In the data rows, zero lies at 4.5, halfway between 4 and 5.
Here are some points, one per row:
[6 4 7 5 2 3 6 3 4 5 6 8 6 5 4 6 3 8 3 6 0 7 5 5 2 3 3 4 4 3 5 5 3 5 7 3 5
 6 1 5 5 3 9 5 4 3 3 8 4 5 5 6 7 3 2 4 1 5 3 6 6 5 5 7]
[6 6 5 6 6 7 6 2 7 3 5 2 4 4 2 3 4 8 5 5 5 5 5 3 5 7 8 3 5 4 5 2 4 1 1 6 6
 4 2 3 5 1 7 6 5 2 3 4 5 4 6 5 1 6 4 4 5 2 7 6 4 3 3 6]
[2 5 5 6 4 7 4 1 4 3 2 3 6 7 5 3 6 3 6 5 4 4 2 4 3 5 5 2 5 4 3 6 5 3 7 7 4
 6 3 5 6 6 4 4 5 7 7 5 4 1 2 3 3 6 3 6 0 5 5 7 4 7 2 6]
[8 7 5 7 5 7 2 6 5 8 5 5 5 8 7 4 7 2 4 4 5 7 4 4 4 6 6 6 5 3 8 4 6 6 5 3 5
 5 6 6 3 3 5 4 4 3 7 5 3 4 5 8 5 5 5 1 5 6 6 3 5 4 4 7]
[5 0 6 4 5 2 6 4 5 6 5 2 4 4 4 6 9 6 7 6 3 4 5 3 4 4 3 2 5 5 4 5 5 3 5 6 5
 5 7 5 5 4 6 1 5 1 5 3 8 5 1 7 5 8 4 1 5 4 1 3 4 4 3 5]
[5 3 3 2 6 4 2 3 5 2 6 3 5 1 7 8 5 4 6 0 6 9 4 5 5 1 5 2 3 7 4 4 5 6 6 6 5
 3 3 4 3 5 4 5 5 4 5 4 1 4 4 4 2 2 3 4 2 4 5 1 5 4 4 4]
[4 6 1 6 6 3 9 4 6 3 6 5 3 5 4 3 4 4 4 4 1 5 3 4 7 8 3 4 5 2 3 4 7 8 6 6 4
 5 6 2 2 6 5 7 6 6 4 2 5 8 5 6 5 6 3 4 3 5 3 4 3 6 3 7]
[5 4 8 3 3 2 7 4 6 6 1 5 5 4 7 3 1 3 5 5 5 4 5 3 5 7 7 4 4 5 3 6 6 5 3 5 8
 3 4 3 2 5 3 1 7 3 4 3 3 5 4 3 6 3 4 4 7 8 8 5 1 7 6 5]
[6 6 1 3 3 2 5 4 4 2 4 4 7 3 6 4 6 4 5 3 2 2 7 5 3 3 4 7 6 6 4 3 3 6 1 4 4
 4 5 7 4 2 3 5 2 7 6 4 5 1 5 6 5 5 2 3 4 4 6 5 1 6 3 3]
[5 2 6 4 5 4 4 6 2 4 1 3 6 5 4 3 6 7 2 2 3 5 6 4 8 4 6 4 3 3 6 6 4 6 5 3 6
 5 5 4 3 8 5 6 3 4 5 7 5 3 8 6 7 6 6 7 6 1 5 3 4 5 2 4]
[2 4 4 4 5 2 3 6 6 4 3 5 5 6 5 4 5 6 4 3 5 5 5 8 1 3 3 2 5 6 5 4 8 3 5 5 5
 4 4 5 5 3 1 3 4 4 7 2 4 7 5 5 6 2 7 7 6 4 4 9 4 4 4 8]
[3 5 4 5 5 4 4 0 4 4 3 7 4 7 3 5 1 4 3 5 6 4 3 1 2 4 3 3 2 7 6 4 4 6 6 3 3
 5 3 8 4 5 3 5 5 2 6 3 5 5 6 6 4 6 6 2 4 2 5 4 3 5 6 2]
[2 7 5 6 3 1 4 5 2 5 5 5 2 5 5 8 5 3 3 5 6 5 3 1 3 5 6 7 4 4 3 6 5 2 2 3 4
 2 6 3 7 5 2 9 3 3 2 4 4 5 4 6 7 3 3 6 3 4 5 3 5 3 2 6]
[8 6 2 5 1 4 2 7 5 5 2 6 4 2 2 6 5 4 3 5 5 4 5 7 6 5 6 3 3 6 5 4 0 4 6 7 3
 3 5 4 5 5 3 1 9 5 3 4 6 5 4 6 4 6 4 5 3 4 4 4 3 4 3 6]
[4 3 7 7 5 5 7 6 4 3 6 7 3 4 4 9 6 3 6 7 4 1 7 7 5 5 7 3 4 4 8 5 5 5 4 6 5
 3 3 8 4 5 3 7 6 7 6 5 5 4 3 6 4 2 5 4 6 4 8 4 7 6 6 4]
[3 1 6 5 4 3 2 2 9 5 6 7 3 5 3 0 6 3 3 4 7 5 2 7 6 1 6 3 7 2 5 5 2 5 2 2 5
 3 4 7 3 6 4 5 3 6 3 3 6 5 5 2 6 4 3 3 4 5 4 3 5 3 3 5]
[3 1 3 2 5 6 6 5 2 3 3 5 7 7 3 6 3 3 4 4 8 6 8 5 4 7 5 7 5 6 3 5 6 4 3 7 4
 6 3 6 3 3 5 4 7 6 1 3 5 5 6 4 4 5 6 2 3 7 3 4 8 3 3 3]
[6 4 6 3 6 5 4 6 6 3 6 3 7 3 5 7 5 5 2 5 6 3 0 2 8 5 5 5 4 4 5 5 5 4 6 4 3
 6 3 9 4 3 7 3 3 5 4 4 6 7 4 5 4 2 3 7 5 6 2 7 4 6 3 3]
[3 4 6 6 8 3 4 6 3 3 5 7 8 3 4 2 3 5 6 3 4 4 5 5 3 7 5 7 6 5 5 2 2 5 8 4 3
 2 8 6 8 6 6 2 2 4 3 4 6 4 3 3 1 3 6 4 4 5 5 4 4 3 5 7]
[4 5 1 3 3 3 5 9 7 4 5 4 4 5 8 3 2 2 2 6 6 4 4 5 3 6 4 4 5 3 4 4 5 2 6 7 5
 6 3 4 6 8 7 4 1 4 3 5 2 4 3 6 4 6 4 3 6 2 6 4 5 4 7 2]
[2 5 6 3 6 4 5 5 3 9 4 0 1 4 4 4 3 5 1 7 4 5 5 6 4 4 5 6 6 6 5 3 6 7 5 5 6
 5 3 6 6 4 5 5 6 8 6 5 5 6 6 3 2 6 4 6 4 6 3 2 2 4 5 5]
[6 5 5 5 4 5 7 5 4 6 4 4 5 3 4 3 4 5 7 6 6 4 4 3 4 3 3 7 2 2 6 1 3 4 2 6 5
 9 8 5 2 4 2 3 2 5 6 5 4 6 4 3 6 3 5 7 1 2 5 4 5 2 5 4]
[3 4 1 7 4 8 5 4 6 7 4 5 4 3 4 5 5 2 3 4 4 3 5 4 6 3 3 7 2 4 4 3 5 3 3 4 8
 1 5 4 6 6 5 3 4 1 8 6 5 5 7 4 3 4 4 3 5 7 2 7 7 6 4 3]
[5 7 5 4 4 5 5 7 3 2 2 4 4 5 6 4 5 2 7 5 5 5 5 4 7 4 3 4 3 3 1 6 5 5 3 1 5
 5 0 4 4 2 3 6 4 5 5 5 6 6 5 2 2 5 8 2 4 2 3 4 4 5 8 7]
[8 4 5 1 6 5 2 5 6 5 4 4 3 6 3 3 7 4 2 3 1 1 5 2 1 5 3 4 5 3 3 5 2 3 6 5 5
 6 6 3 5 4 6 9 8 6 3 4 3 6 4 3 4 1 6 5 5 4 5 3 7 5 6 3]
[7 6 7 0 3 7 6 4 3 3 5 6 4 6 2 4 5 3 6 6 5 6 3 7 4 4 3 6 5 7 6 7 5 2 3 6 2
 0 6 4 2 7 5 5 2 4 7 6 4 6 4 5 3 6 5 6 5 5 4 4 4 5 6 5]
[2 5 3 7 3 7 1 4 5 4 4 3 5 3 2 7 7 5 6 5 4 6 7 7 2 6 7 5 5 3 2 7 7 6 5 2 2
 7 7 5 4 6 6 2 3 4 3 4 5 6 5 4 5 4 3 5 4 4 7 5 3 5 7 2]
[5 8 5 4 6 3 6 3 3 4 7 6 2 5 5 4 6 2 7 1 5 4 7 6 5 4 5 4 6 6 5 5 3 2 6 3 7
 9 3 4 6 5 4 2 5 6 3 6 6 5 5 4 4 5 3 7 9 6 3 4 5 3 3 2]
[1 6 1 4 4 3 3 4 4 7 6 4 7 5 5 5 3 6 7 6 4 4 4 4 6 5 3 3 5 3 8 8 3 4 4 3 6
 4 5 3 3 3 6 7 6 3 4 3 7 2 4 4 4 4 6 8 5 7 6 3 4 2 6 6]
[6 5 4 5 7 6 6 5 6 8 3 5 2 7 4 6 4 8 5 3 5 3 6 3 6 6 3 4 1 6 5 4 6 5 4 3 3
 1 4 5 3 6 6 3 3 7 2 7 3 2 1 1 7 5 5 4 6 4 2 5 4 3 4 4]
[5 3 5 5 0 4 7 6 4 5 7 3 4 5 4 3 3 5 3 0 7 4 5 5 8 4 4 5 4 5 2 7 6 7 4 3 2
 5 6 3 7 3 3 5 8 4 7 5 2 2 4 5 3 4 2 5 4 3 7 6 7 2 8 5]
[4 8 5 5 3 7 4 6 2 5 5 5 4 3 5 1 4 8 4 6 6 2 5 4 4 3 5 2 5 6 2 4 5 9 5 5 7
 4 6 4 4 2 3 5 3 4 2 3 3 3 2 8 4 4 7 6 5 6 2 3 7 6 3 2]
[6 5 6 4 8 5 4 4 2 4 7 5 3 2 4 5 2 3 4 3 7 6 3 6 4 4 3 5 7 2 3 4 5 2 6 3 6
 2 6 4 4 4 6 5 8 7 6 5 5 3 4 5 8 6 8 3 4 4 5 8 2 5 5 2]
[3 4 6 6 7 6 3 5 3 1 6 4 6 4 7 2 5 4 4 8 2 5 6 4 6 4 4 3 3 6 6 3 4 5 3 5 2
 5 5 4 7 3 3 6 7 2 3 6 2 6 4 1 9 7 3 6 5 6 3 5 4 4 7 3]
[4 4 4 2 4 4 4 2 5 4 2 4 2 4 8 6 3 5 8 5 3 6 1 7 5 2 6 9 4 3 4 4 3 7 5 6 1
 4 5 2 6 4 2 3 6 5 3 3 4 3 6 5 4 6 6 4 8 4 6 7 9 6 4 4]
[7 1 4 8 5 5 2 5 5 5 6 6 5 3 2 6 4 6 5 6 6 4 3 3 3 6 3 5 7 7 6 3 4 5 4 3 3
 7 2 0 5 7 4 6 3 5 6 4 5 3 6 4 5 4 4 5 6 6 2 3 3 8 5 6]
Along one direction, these points spread out more than along any other. Take the direction at right angles to it along which they spread out most. Go by this last direction. For each point below, how far along it does it lie, from 0 to 99? The average is 50, and the first point in the table lies past the average. One standard deviation of the points above along it is 16.
[6 6 5 6 6 7 6 2 7 3 5 2 4 4 2 3 4 8 5 5 5 5 5 3 5 7 8 3 5 4 5 2 4 1 1 6 6
 4 2 3 5 1 7 6 5 2 3 4 5 4 6 5 1 6 4 4 5 2 7 6 4 3 3 6] 62
[6 4 7 5 2 3 6 3 4 5 6 8 6 5 4 6 3 8 3 6 0 7 5 5 2 3 3 4 4 3 5 5 3 5 7 3 5
 6 1 5 5 3 9 5 4 3 3 8 4 5 5 6 7 3 2 4 1 5 3 6 6 5 5 7] 57
[5 3 5 5 0 4 7 6 4 5 7 3 4 5 4 3 3 5 3 0 7 4 5 5 8 4 4 5 4 5 2 7 6 7 4 3 2
 5 6 3 7 3 3 5 8 4 7 5 2 2 4 5 3 4 2 5 4 3 7 6 7 2 8 5] 71
[3 4 1 7 4 8 5 4 6 7 4 5 4 3 4 5 5 2 3 4 4 3 5 4 6 3 3 7 2 4 4 3 5 3 3 4 8
 1 5 4 6 6 5 3 4 1 8 6 5 5 7 4 3 4 4 3 5 7 2 7 7 6 4 3] 46
[5 7 5 4 4 5 5 7 3 2 2 4 4 5 6 4 5 2 7 5 5 5 5 4 7 4 3 4 3 3 1 6 5 5 3 1 5
 5 0 4 4 2 3 6 4 5 5 5 6 6 5 2 2 5 8 2 4 2 3 4 4 5 8 7] 70
[3 5 4 5 5 4 4 0 4 4 3 7 4 7 3 5 1 4 3 5 6 4 3 1 2 4 3 3 2 7 6 4 4 6 6 3 3
 5 3 8 4 5 3 5 5 2 6 3 5 5 6 6 4 6 6 2 4 2 5 4 3 5 6 2] 45
[1 6 1 4 4 3 3 4 4 7 6 4 7 5 5 5 3 6 7 6 4 4 4 4 6 5 3 3 5 3 8 8 3 4 4 3 6
 4 5 3 3 3 6 7 6 3 4 3 7 2 4 4 4 4 6 8 5 7 6 3 4 2 6 6] 68
[4 4 4 2 4 4 4 2 5 4 2 4 2 4 8 6 3 5 8 5 3 6 1 7 5 2 6 9 4 3 4 4 3 7 5 6 1
 4 5 2 6 4 2 3 6 5 3 3 4 3 6 5 4 6 6 4 8 4 6 7 9 6 4 4] 32
[2 7 5 6 3 1 4 5 2 5 5 5 2 5 5 8 5 3 3 5 6 5 3 1 3 5 6 7 4 4 3 6 5 2 2 3 4
 2 6 3 7 5 2 9 3 3 2 4 4 5 4 6 7 3 3 6 3 4 5 3 5 3 2 6] 71
[4 6 1 6 6 3 9 4 6 3 6 5 3 5 4 3 4 4 4 4 1 5 3 4 7 8 3 4 5 2 3 4 7 8 6 6 4
 5 6 2 2 6 5 7 6 6 4 2 5 8 5 6 5 6 3 4 3 5 3 4 3 6 3 7] 69
[2 5 5 6 4 7 4 1 4 3 2 3 6 7 5 3 6 3 6 5 4 4 2 4 3 5 5 2 5 4 3 6 5 3 7 7 4
 6 3 5 6 6 4 4 5 7 7 5 4 1 2 3 3 6 3 6 0 5 5 7 4 7 2 6] 29
[6 5 5 5 4 5 7 5 4 6 4 4 5 3 4 3 4 5 7 6 6 4 4 3 4 3 3 7 2 2 6 1 3 4 2 6 5
 9 8 5 2 4 2 3 2 5 6 5 4 6 4 3 6 3 5 7 1 2 5 4 5 2 5 4] 59
